[[  8  -9  16]
 [ 14   5  17]
 [-31  10 -22]
 [-20 -28 -63]
 [ 37  -7 -45]
 [ 52 -26  23]]
|
[[ 52 -26  23]
 [ 14   5  17]
 [  8  -9  16]
 [-31  10 -22]
 [ 37  -7 -45]
 [-20 -28 -63]]

[[ -1 -66  59  -2  47  -1   2  -3  -3  45  12 -13  -4   9]
 [ 19   5 -12 -16 -30  19   0 -53   7 -27  -1  73  -2  11]
 [  2   2  -3   0  -2   2   0  -1   0   1   2   0   0   2]
 [ -3   2  -1   0  -3  -4   0   5  -1  -3  -4   3   0  -2]]
|
[[ -1 -66  59  -2  47  -1   2  -3  -3  45  12 -13  -4   9]
 [ -3   2  -1   0  -3  -4   0   5  -1  -3  -4   3   0  -2]
 [  2   2  -3   0  -2   2   0  -1   0   1   2   0   0   2]
 [ 19   5 -12 -16 -30  19   0 -53   7 -27  -1  73  -2  11]]

[[  2   3   6   4 -13  -5  -1  -7]
 [ 12  86  32  47  -4  52  43 -15]
 [-46 -65  72  45  11 -72  16  39]]
|
[[-46 -65  72  45  11 -72  16  39]
 [ 12  86  32  47  -4  52  43 -15]
 [  2   3   6   4 -13  -5  -1  -7]]

[[-14 -18   1  65  16   6 -25  -3  21 -12  24]
 [-28 -56  32 -25  11  36 -49  47 -53  11   2]]
|
[[-28 -56  32 -25  11  36 -49  47 -53  11   2]
 [-14 -18   1  65  16   6 -25  -3  21 -12  24]]

[[ 20  22  17  -1]
 [ 18  37  34 -20]
 [ 14  39  22 -11]
 [ 21  25  21   0]
 [ 11  62  19 -10]
 [ 14  30  27 -14]
 [ 23  31  49 -27]
 [ 19  29  20  -9]
 [ 14  53  10   0]]
|
[[ 23  31  49 -27]
 [ 18  37  34 -20]
 [ 14  30  27 -14]
 [ 14  39  22 -11]
 [ 21  25  21   0]
 [ 19  29  20  -9]
 [ 11  62  19 -10]
 [ 20  22  17  -1]
 [ 14  53  10   0]]

[[ 19  42 -35   1   2   8]
 [-29  17 -29  10  43 -47]
 [ 65  14  35  37 -33  52]
 [-11  -8 -26 -39 -10  16]
 [  7  21  -4 -17   7  21]
 [-23   2  -8  -4   3  26]
 [ 20   3  43  41  34 -25]
 [ -8 -10  25  19 -16 -27]
 [ 31  75 -16   1  22 -23]
 [ 20  18 -41 -31  -7  49]
 [ 27 -30   0 -18 -46  41]]
|
[[ 20   3  43  41  34 -25]
 [ 65  14  35  37 -33  52]
 [ -8 -10  25  19 -16 -27]
 [ 27 -30   0 -18 -46  41]
 [  7  21  -4 -17   7  21]
 [-23   2  -8  -4   3  26]
 [ 31  75 -16   1  22 -23]
 [-11  -8 -26 -39 -10  16]
 [-29  17 -29  10  43 -47]
 [ 19  42 -35   1   2   8]
 [ 20  18 -41 -31  -7  49]]
---
[[ 23  11 -38 -28 -18 -50  39 -23  -4]
 [ -9   2  47  47  25 -11  -8  13 -12]
 [ 10 -83 -42 -37 -18  15  43  57  42]
 [-38  34   6  -8  -3 -20 -15  47   6]
 [-18  -2 -21 -18 -21 -20   9   5  12]
 [ 16   6 -21 -24   2  -5  24  24  30]]
|
[[ -4 -23  39 -50 -18 -28 -38  11  23]
 [-12  13  -8 -11  25  47  47   2  -9]
 [ 42  57  43  15 -18 -37 -42 -83  10]
 [  6  47 -15 -20  -3  -8   6  34 -38]
 [ 12   5   9 -20 -21 -18 -21  -2 -18]
 [ 30  24  24  -5   2 -24 -21   6  16]]

[[  3  38]
 [  8 -31]
 [ 13 -14]
 [-24 -15]
 [-10  42]
 [ -2 -62]
 [  1 -36]
 [  2   3]
 [-11  10]
 [-20 -20]
 [ -8   0]]
|
[[ 38   3]
 [-31   8]
 [-14  13]
 [-15 -24]
 [ 42 -10]
 [-62  -2]
 [-36   1]
 [  3   2]
 [ 10 -11]
 [-20 -20]
 [  0  -8]]

[[ 31 -18  10 -11  17 -22   4 -52]
 [ -7  -9  -2  -6  -9  68 -15  -6]
 [ 33 -18  17  20   7 -16 -37 -38]
 [-10  14  32  62  11 -18 -39  -1]]
|
[[-52   4 -22  17 -11  10 -18  31]
 [ -6 -15  68  -9  -6  -2  -9  -7]
 [-38 -37 -16   7  20  17 -18  33]
 [ -1 -39 -18  11  62  32  14 -10]]

[[-22  -6  55 -74 -23  -7]
 [-15  -6 -69  11 -14  -4]
 [ 12 -14  26 -56 -49  -3]
 [ 10 -12  30 -49 -52  -7]
 [-47  -7 -30  15  17  -8]]
|
[[ -7 -23 -74  55  -6 -22]
 [ -4 -14  11 -69  -6 -15]
 [ -3 -49 -56  26 -14  12]
 [ -7 -52 -49  30 -12  10]
 [ -8  17  15 -30  -7 -47]]

[[-57 -26  16 -30  34  11  17  -4  28  46  -5  20 -33 -46 -57]
 [ 15  28  11  16   5  27  15  15  24  22  13   2  23  48  27]
 [  1  23  69   3 -11   2 -17  -9  -8 -20 -11 -60   9 -39  11]
 [  1  12  16 -18  32   5 -32 -11 -49  34  -1 -14 -13 -24 -12]]
|
[[-57 -46 -33  20  -5  46  28  -4  17  11  34 -30  16 -26 -57]
 [ 27  48  23   2  13  22  24  15  15  27   5  16  11  28  15]
 [ 11 -39   9 -60 -11 -20  -8  -9 -17   2 -11   3  69  23   1]
 [-12 -24 -13 -14  -1  34 -49 -11 -32   5  32 -18  16  12   1]]

[[-26 -16 -39   7  -3 -29 -32   9]
 [-26 -16  -6   7  -3  16 -32 -11]
 [-26 -16 -33   7  -3 -26 -32 -11]
 [-58 -37 -45  39  -3 -29 -45 -11]
 [-59 -20 -43  50   4 -29 -32 -11]
 [-26 -16 -39   7  -3 -29 -32 -11]
 [-26 -16 -39   7  -3 -29 -32 -11]
 [-26 -16  20   7  -3  24 -32 -11]
 [-26 -16 -39   7  -3 -29 -32 -11]
 [-26 -16 -39   7  -3 -29 -32   0]
 [-68 -16 -42  38  -1 -29 -32 -11]]
|
[[  9 -32 -29  -3   7 -39 -16 -26]
 [-11 -32  16  -3   7  -6 -16 -26]
 [-11 -32 -26  -3   7 -33 -16 -26]
 [-11 -45 -29  -3  39 -45 -37 -58]
 [-11 -32 -29   4  50 -43 -20 -59]
 [-11 -32 -29  -3   7 -39 -16 -26]
 [-11 -32 -29  -3   7 -39 -16 -26]
 [-11 -32  24  -3   7  20 -16 -26]
 [-11 -32 -29  -3   7 -39 -16 -26]
 [  0 -32 -29  -3   7 -39 -16 -26]
 [-11 -32 -29  -1  38 -42 -16 -68]]

[[-1  0  1  1  0  5 22 38 75 84 67]
 [ 0  2  1 -1  1  2 -1  2 11 32 61]]
|
[[67 84 75 38 22  5  0  1  1  0 -1]
 [61 32 11  2 -1  2  1 -1  1  2  0]]

[[ -2  11  14   7 -11   3  12]
 [ 23 -57 -16   8  12  -8  16]
 [-13  -8   3   1 -14   9   3]
 [  0 -64  -9   6 -16  11  15]
 [ -1  -4  19  13  -7   1  18]
 [  8 -64 -10  -3 -13   8  13]
 [ -3   6  24   5   0   5  14]]
|
[[ 12   3 -11   7  14  11  -2]
 [ 16  -8  12   8 -16 -57  23]
 [  3   9 -14   1   3  -8 -13]
 [ 15  11 -16   6  -9 -64   0]
 [ 18   1  -7  13  19  -4  -1]
 [ 13   8 -13  -3 -10 -64   8]
 [ 14   5   0   5  24   6  -3]]
---
[[  2  15 -27]
 [ -2 -28  44]
 [  5 -33 -21]
 [ 81  -7  -6]]
|
[[  2  15]
 [ -2 -28]]

[[ -5  46  60]
 [-16 -28  62]]
|
[[ -5  46]
 [-16 -28]]

[[-29 -17  47  -7 -70]
 [-41 -16  -1 -14 -41]
 [ -1 -42  14   5   6]]
|
[[-29 -17]
 [-41 -16]]

[[-28   8  47   3]
 [ 33  78  44 -52]
 [ 35  -5 -48 -71]
 [ -1  -3  -2   5]
 [  3  -5  -1   1]]
|
[[-28   8]
 [ 33  78]]

[[-41  23  17  33]
 [  8  -5  11 -54]
 [ 68  10  51 -56]
 [ 38 -83  16 -41]
 [ 35  26  69  61]]
|
[[-41  23]
 [  8  -5]]

[[ 31   6   4 -76 -27]
 [ 74  56  50  18  16]]
|
[[31  6]
 [74 56]]
